(in the rows, 128 means zero)
A single turn carries every row of the set below to another of its rows. Some are shown first; where does it send the rows asked next?
Rezi: [171 151 133  86 138 149 169 115 140 117 123 114 108 147 145 125 151 141
 143 146 140 125 131 109 106 163 116 126 128 134]
gali: [ 91 121 113 125 125 133 123 144 126 133 126 148 142 148 124 100 126 139
 126 146  95 147 108 140 144  94 135 139 128 115]
lorup: [158 138 131  97  99 116 162 118 124  96 137  95 107 137 134 143 146 132
 143 147 133 138 123 111 115 156 114 162 112 133]
Sek: [ 89 132 116 125 122 129 117 136 123 135 125 159 140 146 126  92 133 141
 124 148 103 133 112 145 142 101 134 128 123 114]
misi: [ 89 132 117 125 123 129 117 136 124 133 124 159 141 146 126  92 133 142
 124 148 102 133 113 145 143 100 135 128 123 115]
vuvab: [ 91 126 113 123 129 130 115 134 116 132 122 151 145 143 126  92 130 142
 121 144  98 139 111 143 139  95 134 137 124 115]
rafil: [ 89 132 116 125 123 130 117 135 123 135 124 161 142 146 126  92 132 141
 123 147 103 134 112 146 142 101 136 127 123 114]
damin: [159 134 147  83 149 135 151 105 140 107  98  95 119 125 151 146 139 131
 147 130 107 110 128 103 121 151 131 129 131 131]
Dufa: [ 90 130 122 123 132 132 119 140 123 124 125 160 140 140 127  93 126 132
 123 151 102 143 111 144 146  96 131 132 130 114]
Rute: [152 129 161  89 120 113 151 105 130 105 120  97 126 127 153 151 138 127
 153 128 126 117 118  97 100 142 127 140 122 124]
Bel: [162 137 145  85 140 136 160 118 151  87 120 111 102 144 154 131 154 128
 147 119 131 133 140 121 130 155 133 124 156 131]
zafi: [ 92 124 112 126 122 133 125 147 126 135 129 149 142 149 122  99 125 141
 126 150  99 148 107 141 141  95 133 141 126 115]
Mip: [ 89 131 116 125 124 130 116 135 124 135 123 160 140 146 127  92 133 140
 124 148 103 132 113 145 143 101 137 127 124 116]
Sadi: [ 93 126 113 120 132 132 117 134 116 133 121 152 142 145 129  88 132 142
 121 142  98 138 111 145 143  95 134 133 128 117]
vana: [161 140 139 109 111 127 167 112 132 117 138 103 119 109 134 152 146 131
 143 139 124 127 146 116 120 157 114 157 106 122]
vete: [ 93 129 112 121 132 134 119 135 118 134 124 155 141 149 128  84 134 143
 120 144 103 141 110 146 140  97 133 132 127 118]
fev: [155 138 148 102 122 117 146 114 143  80 127  96 120 122 144 157 142 125
 151 131 123 130 142 107 112 148 130 152 123 116]
kabed: [159 125 146  86 137 136 167 110 141 117 112 104 108 116 151 141 150 127
 140 114 108 120 142 127 151 156 127 132 143 136]
Fase: [168 140 140  77 152 148 163 110 143 113 106 109 108 142 153 128 148 137
 144 131 122 116 129 111 122 157 125 118 144 139]
pul: [168 138 137  89 133 146 180 118 142 124 128 117 101 131 147 125 157 135
 139 124 130 129 144 132 142 164 117 129 141 140]
Dazi: [153 131 152  90 137 122 147 112 148  80 113  98 112 128 154 150 146 122
 150 118 115 127 140 113 129 147 137 136 145 125]
riku: [153 124 163  77 133 122 153 104 136 107 111 100 118 136 161 142 143 126
 152 116 124 116 116 104 115 145 133 124 141 133]
vetun: [ 90 131 121 122 131 133 120 141 123 126 125 162 139 142 128  91 128 133
 123 150 102 144 111 145 146  97 129 131 131 114]
kib: [153 120 141  77 124 117 156 111 131  93 107  89 101 135 149 143 145 123
 143 121 110 127 120 118 146 150 130 142 143 144]
gat: [160 129 133  75 123 131 170 118 133 100 119 103  91 152 148 124 154 131
 140 125 129 137 121 124 142 160 122 134 149 150]
kol: [162 149 140 106 116 127 158 122 142  87 143 108 113 136 140 143 149 132
 149 141 142 140 144 110 101 156 122 150 121 118]
rotoz: [168 152 135  98 128 139 161 112 134 113 129 105 119 135 137 140 144 141
 146 153 134 123 131 100  94 157 115 143 108 125]
nibe: [151 124 140  91 109 109 151 110 125  91 119  84 111 126 139 156 141 124
 145 133 112 129 122 110 130 148 124 159 119 133]
sebo: [164 141 127  88 107 131 174 122 129 103 137 108  95 153 139 126 154 137
 140 140 142 142 124 121 124 164 113 146 130 143]
podeb: [156 127 148  98 125 123 159 106 136 112 117  94 121 102 143 157 144 125
 143 124 104 117 143 117 137 151 124 150 119 126]
luzut: [166 148 138  95 127 138 167 124 148  91 137 118 102 150 146 128 157 135
 146 133 148 141 143 120 113 159 123 134 140 127]
tev: [169 145 133 102 115 140 181 118 135 124 145 116 107 128 138 132 154 139
 139 139 140 134 145 125 123 165 108 144 118 130]
kitu: [ 88 131 117 125 123 129 115 136 123 134 124 159 141 144 127  92 132 140
 125 147 103 133 112 145 141 101 136 127 124 115]
delif: [160 131 155  75 132 132 165 110 137 113 121 112 108 151 161 126 148 132
 149 120 139 124 117 110 113 151 127 117 148 138]
pibi: [ 90 134 121 124 129 132 120 142 121 126 128 162 140 143 126  92 127 134
 122 153 104 144 111 143 142  97 129 135 126 113]
luzi: [160 142 143  95 134 129 149 106 134 105 113  93 126 121 142 153 137 132
 148 145 115 114 130  97 104 151 123 145 110 122]
poz: [163 142 150  84 120 133 169 114 134 115 136 116 112 153 153 125 151 137
 149 133 153 129 119 106  97 154 118 126 131 133]
Beka: [ 91 133 121 123 130 134 121 143 122 126 127 162 139 144 127  90 129 134
 123 152 105 144 111 145 144  97 128 132 128 114]
bive: [ 92 121 113 122 125 136 127 147 128 135 127 152 139 152 125  95 128 141
 125 146 100 149 107 143 147  96 134 136 134 117]
Vepe: [ 94 130 110 124 129 133 119 137 115 134 127 155 142 149 126  86 133 144
 120 147 104 143 112 146 137  97 131 135 124 117]
liroz: [ 93 130 112 125 128 131 117 135 115 132 127 152 144 145 126  89 131 142
 121 147 103 141 111 143 136  96 132 138 121 113]
Bavag: [ 91 120 114 123 126 134 124 145 127 134 124 149 141 149 125  97 126 139
 126 145  95 147 107 143 147  95 136 137 133 118]
kadi: [ 93 124 111 125 122 136 127 148 127 136 129 151 140 152 124  95 127 143
 125 149 102 149 108 142 142  97 133 138 129 116]
Koz: [ 91 132 122 125 129 131 119 141 122 125 127 160 141 141 126  93 126 132
 123 152 102 144 111 143 144  95 130 135 126 113]
Teki: [158 139 153  94 112 122 160 110 129 111 137 106 122 139 147 141 143 133
 151 138 144 126 119  98  90 148 119 140 115 123]

Fase goes to damin
Beka goes to vetun
bive goes to Bavag
Now these:
lorup goes to sebo
Bel goes to Dazi
Sadi goes to vuvab
riku goes to Rute
podeb goes to vana

A single turn carries every row of the set below to another of its rows. Some are shown first; where does it send the rows asked next?
Tezi: [138 108 144 134 132 120 173 119 108 119 138 117 106 115 135 193 168 153
 103 107 127 120  85 121 117 114 134 120  91 163]
tud: [130 118 130 173  87 114 150 147 123 123 137 136  90 136 101 188 141 116
 116 105 175 151  94 140  93 120 106  89 126 143]
ven: [158 136 190 158  81 120 150 128 136 119  94 150 106 121 125 171 156 147
 115 100 156 154 116 135 136 110 136 133 146 106]
pigid: [141 114 142 133 125 117 165 123 113 120 149 109 101 114 139 195 164 158
 105 110 124 115  93 122 117 113 135 121  98 170]
Bori: [132 136 144 155 112 181 153 133 106 105 116 147  76 132 117 168 143 149
 153 130 121 121  86 133 156  96 120 116 108 154]
ranab: [144 134 142 146 129 137 107  97 118  97 131 181 115 128 126 165 151 160
 111  99 170 118 141 125 140 114 112 105 138 153]
batoz: [134 137 144 153 110 179 151 138 110 107 127 142  72 128 117 171 143 156
 155 131 120 118  88 133 157  94 122 113 115 157]
gil: [127 124 131 174  81 117 148 140 120 121 127 138  93 143 106 182 134 109
 114 106 173 152  97 139  90 125 110  96 121 146]
gilal: [135 113 144 138 126 123 171 111 104 117 126 119 111 122 139 186 161 143
 103 109 125 121  86 119 115 120 138 127  84 165]
Nipi: [144 131 141 145 132 137 110  98 116  97 130 184 116 125 124 167 156 160
 113  98 172 118 138 123 142 113 108 103 138 150]
Zosu: [161 131 188 155  87 117 152 138 140 120 107 149 102 112 120 178 165 157
 120  98 159 152 113 135 139 103 131 124 152 104]
ruli: [137 122 144 137 118 122 163 109 107 118 129 111 108 126 147 185 152 145
 101 111 121 119  94 122 112 123 143 130  88 172]
viv: [133 142 144 154 108 179 149 134 110 106 124 140  72 132 121 169 139 154
 155 130 119 118  91 134 156  95 123 117 115 159]
tabo: [131 141 144 155 108 181 152 131 108 105 117 143  76 134 121 166 139 149
 152 130 119 119  89 133 156  98 123 119 110 156]
Tuga: [144 132 141 145 132 138 110  96 115  97 126 184 117 128 123 165 155 158
 111  97 170 121 137 124 141 112 110 106 136 149]
Rava: [143 134 141 146 129 138 108  94 116  97 125 184 116 129 125 164 152 157
 110  98 171 119 140 124 140 114 111 106 136 151]
kav: [133 135 143 154 113 179 155 135 108 106 121 146  74 127 115 169 147 153
 155 130 121 119  85 132 158  93 118 112 111 153]
Doni: [160 141 188 157  78 118 144 131 140 120 101 145 102 120 127 174 152 153
 117 101 155 150 120 138 135 109 136 132 152 111]
dek: [130 124 130 173  82 113 145 148 127 123 140 132  89 139 105 187 136 118
 118 107 173 150 100 141  92 121 109  92 129 148]
penu: [127 119 131 174  86 117 152 143 120 121 128 140  94 140 102 185 139 111
 114 105 175 154  92 138  93 123 107  93 121 142]
lum: [161 136 187 155  80 116 146 137 142 121 110 144 100 114 123 178 157 158
 120 100 155 149 119 138 138 105 134 128 156 110]
nokad: [146 133 141 145 130 137 108  98 118  97 132 181 114 126 124 167 154 162
 112  99 170 117 140 125 141 112 109 102 139 152]
gigo: [129 126 131 173  78 116 144 141 125 122 132 134  90 143 108 184 130 112
 115 108 171 149 100 141  91 125 109  96 125 149]
Pev: [141 123 143 134 116 119 159 117 114 119 144 106 102 122 147 191 153 154
 103 111 120 115  99 123 113 118 143 126  97 175]
lalof: [158 130 190 157  87 119 154 132 135 120  97 154 107 116 120 174 163 150
 117  98 158 156 111 136 138 106 131 128 146 102]

ven goes to lalof
Rava goes to Tuga
Now these:
tud goes to dek
ruli goes to gilal
tabo goes to Bori

